In the rows, 128 means zero.
Named turns come first, each shown by rows before and after it. Which turns, in which order, take the first row of each pair that follows to the second? Write the first one first, as in the answered first pair.
ketaf (before -> after):
[112 128 148 169 136 159 113 101 107 146 130 141 108] -> [141 130 108 170 160  96 136 118 153 120 118 145 122]
[136 110 131 111 154 101 160 148 152 110 145 118 128] -> [110 109 161 106 131 145 148 137 117 128 154 113 121]
[ 83 158 152 113 110 185 106 131 121 136 137 142 122] -> [136 174  96 146 165 155 108 107 143 137 140 166 131]
[186 131 157 137 144 149 130 140 110 128 142 146 152] -> [179 126 152 118 137 115 143 162 141 109 131 141 161]
pigu (before -> after):
[184 136 129 134 155 140 125 130  98 136 140 137 132] -> [170 126 157 117 133 153 126 145  87 128 140 129 137]
[155 132 137 140 164 148 107 125 102 107 114 115 100] -> [147 125 149 129 152 153 109 134 103 102 115 108 100]
[108 118 147 109 113 133 132 142 126 122 123 115 127] -> [ 98 122 127 119 111 116 129 130 134 126 117 121 121]
zug (before -> after):
[121 132  94 138 118 112 109 113 132 137 128 133 115] -> [131 127 120 136 118 148 101 113 105 140 146 130 118]
[132 136  82 139 170 103 125 104 120 117 126 141 116] -> [ 98 136 103 141 145 132 117  89  90 136 126 140  99]
[136 101 152  94 118 124 158 141 128 117 134 110 163] -> [115 102 131  97 112  98 160 139 143 122 121 109 153]
[204 112 206 107 173 179 134 164  91  87 172 121 175] -> [144 124  72 122 155  16 171 149 197  85  93 123 139]
furu (before -> after):
[ 96 107 130 117 147  99 142 118 131 103 109 107  96] -> [148 111 142 124 183 118 134 125 121  96 130 116 112]
[125 137 151 107 136 116 137 143 122 128 133 138 132] -> [119 137 152 103 136 117 135 143 118 128 131 137 130]
[102  96 193 104  70 162 126 144 101 111 118  99 130] -> [126  98 139  97  94  79 159 164 168  76 100  98 148]
Then:
Each pair is two turns apart.
[130 151  78 147 141 101 127  87 110 149 102 141 133] -> [120 143  77 131 136  73 141 111 136 130  95 126 141]
ketaf pigu
[127 118 116 171 143 110  72 119 184 154  96 146 134] -> [109 111 119 157 128 103  79 133 196 147  91 139 134]
ketaf pigu
[ 99 123  99 103  99  75 148 149 172 104 103 112 120] -> [ 86 122 165 108  78 174 112 125  93 141 134 116 106]
furu furu
[ 99 172  65 140  84 144 160 126 144 137 104 146  88] -> [117 165 132 128  80 211 144 136  94 135 134 140 104]
zug pigu
[153 155 122 156 164 169 132 122  80 103 116 153 136] -> [101 135 150 105 117 156 150 162 103  74  99 130 143]
ketaf ketaf
[156 138 108 149 146 135 116 104 114 147 134 144 119] -> [169 130 149 132 144 156 121 133 104 126 147 139 139]
ketaf furu
[147 136  77 132 151  44 136 162 187  93  96 125 122] -> [161 119 135  99 143  75 144 200 182  65 112 109 145]
ketaf furu
[ 80 138 103 138 123 122 119 106 140 148 120 131 100] -> [ 70 131 119 120 114 109 127 125 145 131 114 119 111]
zug furu
[132 125 158  90 104 144 128 148 123 113 136 119 137] -> [ 91 136 119 108  89 123 120 120 127 141 117 126 111]
ketaf furu
[ 84 111 166 119  98 165 131 132  89 127 113 112 120] -> [119 134  96 172 139 132 123  86  98 158 108 142 107]
pigu ketaf
[157 133 192 129 146 181 114 156 102 106 163 136 158] -> [106 158 127 177 130 171  96  86  89 165 140 158 106]
furu ketaf
[132  86 196  95  83 118 126 122  93 114 125 104 124] -> [116  86 176  92  76  86 134 125 117 107 109 100 116]
furu zug
[ 97 109 164 143  88 178 148 129  80 122 146 140 112] -> [179 123 138 169 153 167 150 129  93 110 162 159 135]
ketaf pigu
[160 127 159 126 134 188 123 137  86 130 153 128 133] -> [ 96 119 110  98  93  97 154 157 156 114 103 113 122]
pigu furu
[ 70 109 112 125  85 129 131 116 139 142 110 123 106] -> [185 115 120 147 167 151 125 125 128 122 150 140 146]
zug ketaf
[ 58 106 112 102  86 117 138 121 143 135 102 101 110] -> [116 127  92 157 138 164 104  72  99 170 132 130 106]
ketaf pigu
[ 94 133  92 123 103  86 161 125 165 105 120 111 153] -> [169 138 128 147 150 165 131 104 105 122 165 127 169]
pigu furu
[ 83 128 119 129 107 129 122 117 135 143 116 129 105] -> [102 119 145 104 110 121 133 156 147 109 123 113 128]
furu ketaf
[207 152 112 143 172 115 142 114 146 148 160 156 164] -> [ 74 131 182  96  61 166 135 121 112 165 140 123 122]
pigu furu
[186 133 131 139 147 125 170 133 139  91 165 109 150] -> [189 144 113 157 153 135 157 106 125 114 165 120 138]
zug furu
[ 93 126 109 103  71  84 123  92 156 123 101 150  88] -> [147 112 166  65  90  99 134 149 160  75 127 134 129]
furu ketaf
[152 146 156 129 135 148 128 131 106 155 133 136 139] -> [134 135 159 106 117 119 143 160 132 127 123 123 147]
ketaf ketaf
[126 116 149 121 139 141 120 133 107 128 128 113 130] -> [138 125 124 141 153 137 114 115 111 140 127 122 125]
pigu ketaf
[ 38 118  68 113 102  76 153 115 169 155  89 118  59] -> [228 108 160 104 211 150 149 173 144  95 171 123 149]
furu pigu
[107 119 115 132 107  72 152 135 178 130 109 128 108] -> [ 76 110 158 112  77 117 142 140 146 133 114 118 105]
pigu ketaf
[136 140 154 155 135 201  99 100  69 162 160 145 114] -> [ 61 134  88 119  90  69 142 130 163 131  92 121 101]
pigu furu
[157 120 167  81 148 173 114 136 113 139 113 151 163] -> [123 133  90  98 143  96 130 119 164 150  76 160 140]
ketaf zug
[ 79 133  92 136  98  81 133 117 165 126 100 131 113] -> [174 148 119 172 162 153 106  95 114 142 153 157 136]
pigu furu
[114 113 170 107 138 145 128 153 132  97 149 120 140] -> [155 122 135 133 176 117 129 140 147  98 152 137 146]
ketaf ketaf
[184 161 157 163 130 186  99 111 103 157 178 128 133] -> [149 165 147 168 113 187  96  91  98 172 166 131 111]
zug furu
[159 136 168 136 132 156 125 132  90 123 150 132 136] -> [176 136 127 131 148  94 146 147 140 102 130 131 146]
zug pigu
[ 97 146 134 172  93 168  96  71  81 162 126 136  84] -> [210 154  93 184 179 109 119 104 136 118 139 148 136]
ketaf pigu
[ 90 120  97 155 127  93 137 107 162 141  90 127 124] -> [ 88 124 108 172 125 137 120  83 126 165  98 136 114]
ketaf ketaf
[120 103 176 133 110 175 155 141  95 138 118 109 152] -> [145 124  86 177 152 108 163 107 136 153 102 137 139]
ketaf zug
[135 145  89 162 144 124 127 127 148 117 111 114 130] -> [140 139 101 149 146 121 133 140 156 106 111 108 136]
furu ketaf
[169 130 118 161 131 142  90  90  76 140 137 171 158] -> [176 117 113 119 128  75 123 145 142  90 120 151 184]
ketaf pigu
[121 135 132 161 132 164  98 104  89 140 133 138 149] -> [ 73 129  95 141 105  99 121 123 138 125  96 127 139]
pigu furu
[ 96  84 177 137  85 159 112 157  97 135 154 131 133] -> [175  90 159 144 143 129 121 173 127 108 166 141 163]
furu furu
[180 128 128  94 157  98 145 167 172  83 134 125 159] -> [ 67 115 163  74  72 137 134 154 133 114 119 104 113]
ketaf pigu
[ 49 119 185  80  65 171 121 161 126 138 130  87 108] -> [132 127 109  89 131  60 161 188 213  95 113  97 144]
furu pigu
[ 65 118 156 112  45 109 140 134 134 129 108  99 120] -> [121 109 206 104  72 145 138 160 115 106 140  97 152]
furu ketaf
[175 145 120 121 141 107 147 104 135 110 154 138 145] -> [179 144 131 118 139 122 147 110 127 113 158 138 151]
furu zug
